In the rows, zero is written as 128.
One turn sends every row of this set to another row. A few are shown first. Where does it send the rows asked after them?
q877: [147 135 120 126 154 131 133 101 135 121 119 99 106 134 151 143]
q382: [160 111 112 96 147 135 135 100 85 132 147 129 151 115 136 152]
q901: [130 112 131 103 123 108 125 102 141 124 127 95 121 120 146 132]
q308: [150 145 122 116 148 120 123 147 136 134 144 135 155 109 131 136]
q309: [119 142 110 116 122 123 146 132 87 123 136 113 115 147 137 129]
q710: [132 94 108 101 136 108 130 144 90 119 130 128 145 131 129 138]
q109: [150 129 106 130 138 127 139 114 130 140 111 101 142 112 145 114]
q566: [133 129 117 108 135 117 158 132 82 142 126 124 111 150 146 142]
q623: [133 107 135 113 149 117 143 109 73 140 112 123 135 136 132 142]
q205: [158 137 121 131 125 135 122 90 103 123 136 130 129 107 170 133]
q641: [125 137 117 104 127 141 142 122 130 108 148 121 141 116 116 156]
q37: [157 106 123 82 143 104 116 115 93 142 126 136 117 129 161 134]
q411: [152 130 128 83 163 121 141 112 139 142 135 125 135 116 131 153]
q208: [163 145 153 127 147 139 143 115 94 119 129 122 133 135 161 134]
q288: [127 144 141 133 114 125 130 142 107 117 128 143 129 112 162 128]
q878: [123 111 123 131 135 115 121 142 108 120 110 102 116 137 146 125]
q838: [142 141 139 102 125 108 105 128 117 112 122 132 127 117 139 104]
q286: [151 133 122 126 155 135 135 101 135 128 126 100 107 137 147 136]
q242: [128 112 124 130 129 114 119 135 109 114 111 104 113 145 148 122]
q351: [127 122 100 128 134 114 151 118 126 154 111 117 127 119 146 125]
q480: [127 149 134 131 110 126 128 136 113 116 126 144 127 118 162 126]
q482: [134 95 109 99 137 113 132 145 88 129 134 125 145 135 124 134]
q716: [160 139 124 128 126 142 123 88 104 129 134 128 132 108 163 129]
q301: [140 114 142 106 151 139 126 105 121 132 119 106 147 120 140 174]
q164: [113 102 106 130 144 115 158 123 119 117 132 121 127 130 143 135]
q192: [122 136 145 87 133 111 136 149 117 129 128 144 143 120 137 152]
q694: [153 135 125 83 159 126 141 106 143 136 134 128 134 122 129 154]
q925: [158 137 157 127 145 137 113 127 96 104 134 127 141 132 152 142]
q352: [165 105 106 120 151 124 145 118 119 138 143 149 138 111 159 149]
q951: [154 137 110 109 128 150 132 124 93 108 137 147 116 130 166 146]
q415: [127 135 149 85 134 117 137 147 118 131 130 148 145 120 130 145]
q598: [170 116 110 121 157 129 127 125 111 114 149 151 126 123 163 136]
q711: [116 125 135 107 133 131 132 94 123 141 115 99 139 118 143 158]
q763: [163 112 108 95 141 131 132 94 88 133 148 128 148 123 139 150]
q420: [138 137 144 104 140 128 99 135 106 122 123 136 145 116 173 146]
q760: [169 115 104 101 130 122 129 106 95 139 116 145 125 115 139 118]
q431: [148 133 136 107 123 118 107 132 128 109 129 125 152 105 124 120]
q602: [126 103 126 85 127 101 110 117 93 143 131 134 125 124 149 151]
q394: [125 125 113 100 138 129 129 137 128 103 148 145 127 123 120 158]
q201: [146 148 144 106 134 131 138 120 126 127 151 100 130 136 121 157]

q716 moves to q411
q566 moves to q925
q208 moves to q301
Now find these:
q288 moves to q877
q951 moves to q201

One turn sends every row of this set to another row. A few are shown first. Where does it send the rows asked after them?
q147: [122 153 133 107 121 126 107 164 141 129 124 117 143 114 131 114 121 135 139 124 126 137 121 173 145 112 125 118 161]
q239: [113 151 144 136 108 101 117 151 134 104 103 125 100 107 136 119 125 151 152 150 114 157 137 152 151 129 129 117 136]
q764: [112 159 121 114 101 112 104 131 154 146 137 128 128 114 141 107 140 137 124 123 128 133 156 135 103 103 130 118 95]
q916: [116 150 152 139 110 129 113 126 109 97 98 122 138 135 145 119 124 126 132 93 130 141 132 122 140 140 129 130 169]
q692: [108 149 134 161 108 139 125 117 139 134 112 116 155 122 118 121 120 124 132 178 134 145 131 126 134 127 127 128 149]
q361: [122 149 143 109 123 126 114 154 146 140 128 125 149 112 135 112 124 147 133 146 133 136 123 165 154 114 119 117 164]
q898: [109 156 138 83 118 134 117 118 100 143 124 124 131 123 156 101 126 147 116 104 139 147 120 121 121 143 125 116 106]
q861: [124 148 147 126 128 119 119 144 146 132 132 134 142 117 133 108 119 153 127 147 116 144 132 164 146 104 122 111 164]
q559: [113 155 152 125 113 123 104 161 134 109 120 112 90 116 125 117 119 146 150 140 130 146 131 166 119 145 128 121 143]
q440: [101 158 125 121 106 114 109 114 165 135 121 132 133 114 151 103 148 138 118 127 125 132 131 141 96 114 122 99 112]
q172: [114 157 157 102 115 128 117 123 132 102 102 132 115 123 124 138 125 136 75 142 125 141 140 132 116 122 122 121 120]
q655: [103 170 142 151 94 130 125 121 151 144 127 121 136 118 142 122 119 120 133 143 147 141 108 147 124 147 120 123 91]
q345: [104 163 129 146 90 131 117 134 142 143 132 113 138 121 131 122 122 111 140 135 147 136 113 145 124 147 124 135 86]
q154: [106 151 112 99 96 119 110 140 166 137 130 128 137 121 162 113 138 137 133 124 118 140 133 138 101 123 129 115 101]
q879: [113 138 144 86 106 132 115 135 130 112 105 127 131 123 124 140 137 133 84 156 135 131 136 120 134 137 118 136 120]
q343: [123 149 154 127 106 128 110 131 102 119 107 119 143 126 139 121 128 130 134 108 150 133 147 110 164 137 127 145 159]
q73: [126 150 147 119 100 130 110 141 98 143 84 118 129 129 153 123 129 123 138 85 129 143 130 115 114 130 128 125 120]
q613: [117 134 139 126 107 114 106 166 126 116 128 117 101 116 120 117 127 149 155 159 126 145 146 146 143 139 128 138 134]
q706: [106 138 136 113 124 124 122 98 95 133 125 135 132 128 142 90 136 150 107 116 121 147 129 112 118 133 124 112 113]
q461: [104 137 140 123 108 119 108 154 139 109 105 115 111 111 132 116 139 143 154 157 133 140 115 155 142 156 119 119 151]
q163: [105 142 140 95 121 131 125 105 104 140 124 134 136 127 159 97 132 153 110 120 130 148 117 114 122 146 121 112 114]
q297: [112 157 143 87 105 128 116 138 134 96 91 126 123 123 135 145 126 127 88 130 121 144 128 134 123 130 125 124 116]
q900: [104 143 121 107 103 126 104 127 161 150 141 126 139 119 145 104 150 140 122 141 138 123 136 133 98 127 120 116 111]
q543: [106 154 131 171 97 120 125 119 140 133 135 126 133 125 126 117 120 119 132 144 127 144 127 139 121 133 126 132 86]
q384: [104 140 107 118 97 106 110 124 157 138 123 133 146 112 147 105 156 135 128 136 120 132 142 125 119 112 124 115 104]
q515: [123 133 129 129 125 117 116 153 139 121 133 131 144 123 125 107 122 144 133 139 102 145 135 161 144 103 127 120 161]
q84: [105 159 122 159 90 124 120 134 140 129 130 118 135 125 130 121 118 109 140 128 126 145 119 144 120 139 129 134 83]
q479: [102 155 137 164 95 123 131 115 149 139 130 130 141 121 140 119 123 124 131 155 133 145 113 137 129 143 120 126 91]
q769: [109 133 133 97 105 124 119 134 130 93 95 132 132 128 127 141 135 129 88 145 110 142 133 120 130 131 123 132 118]
q47: [123 138 161 125 107 137 124 135 116 112 121 131 140 144 161 125 111 145 134 120 130 150 140 111 147 152 129 144 162]
q649: [110 147 124 89 115 126 112 124 89 138 124 121 132 124 142 99 132 137 121 97 131 144 130 116 126 135 130 124 100]
q116: [108 170 143 140 105 149 129 128 154 128 104 112 148 124 144 132 103 124 138 160 133 156 110 144 120 139 131 116 149]
q997: [116 159 114 138 93 137 120 153 134 125 109 105 151 124 126 135 105 111 153 146 122 157 136 132 139 123 143 143 128]
q81: [129 168 173 125 110 130 118 132 111 118 113 127 129 130 156 126 107 143 129 104 144 149 149 121 151 131 132 135 154]
q405: [115 173 132 167 107 128 122 125 132 122 106 113 138 119 114 125 105 117 135 146 120 157 145 138 126 103 140 124 135]
q541: [125 128 146 142 109 129 108 128 90 143 101 124 128 136 131 112 138 127 129 102 123 135 146 104 107 124 125 131 126]
q830: [121 141 166 141 117 140 111 124 108 112 127 125 130 144 135 115 117 138 123 112 138 135 146 118 126 144 127 139 170]
q671: [107 141 122 108 119 119 117 111 90 127 118 129 132 126 140 94 135 139 116 98 115 149 131 114 122 128 130 117 105]
q32: [127 145 177 127 112 137 123 118 111 158 102 134 126 134 164 119 124 149 122 122 136 146 132 110 109 137 119 115 131]
q231: [120 119 153 142 108 128 125 119 106 138 96 138 136 141 158 115 134 141 127 120 109 149 131 100 111 136 122 120 133]
q742: [118 175 140 130 104 155 114 147 138 145 125 99 140 123 121 132 99 119 141 153 151 144 134 143 119 131 136 138 135]
q228: [127 140 157 106 101 139 115 138 104 163 96 122 138 128 162 124 133 137 135 115 148 137 128 105 128 143 119 131 123]
q758: [111 152 156 139 115 110 106 139 130 120 111 119 99 102 116 110 137 150 141 161 143 137 138 154 146 132 119 117 146]
q590: [116 148 144 97 110 130 107 135 121 107 109 123 119 123 107 138 132 127 82 140 132 131 149 127 121 123 124 137 115]
q13: [124 143 127 121 123 122 105 164 133 125 134 119 140 119 114 109 122 135 136 125 116 136 135 168 138 104 128 125 159]

q147 moves to q361
q758 moves to q239
Now find these:
q830 moves to q916
q655 moves to q479
q769 moves to q590
q32 moves to q231
q692 moves to q405
q154 moves to q900
q671 moves to q649

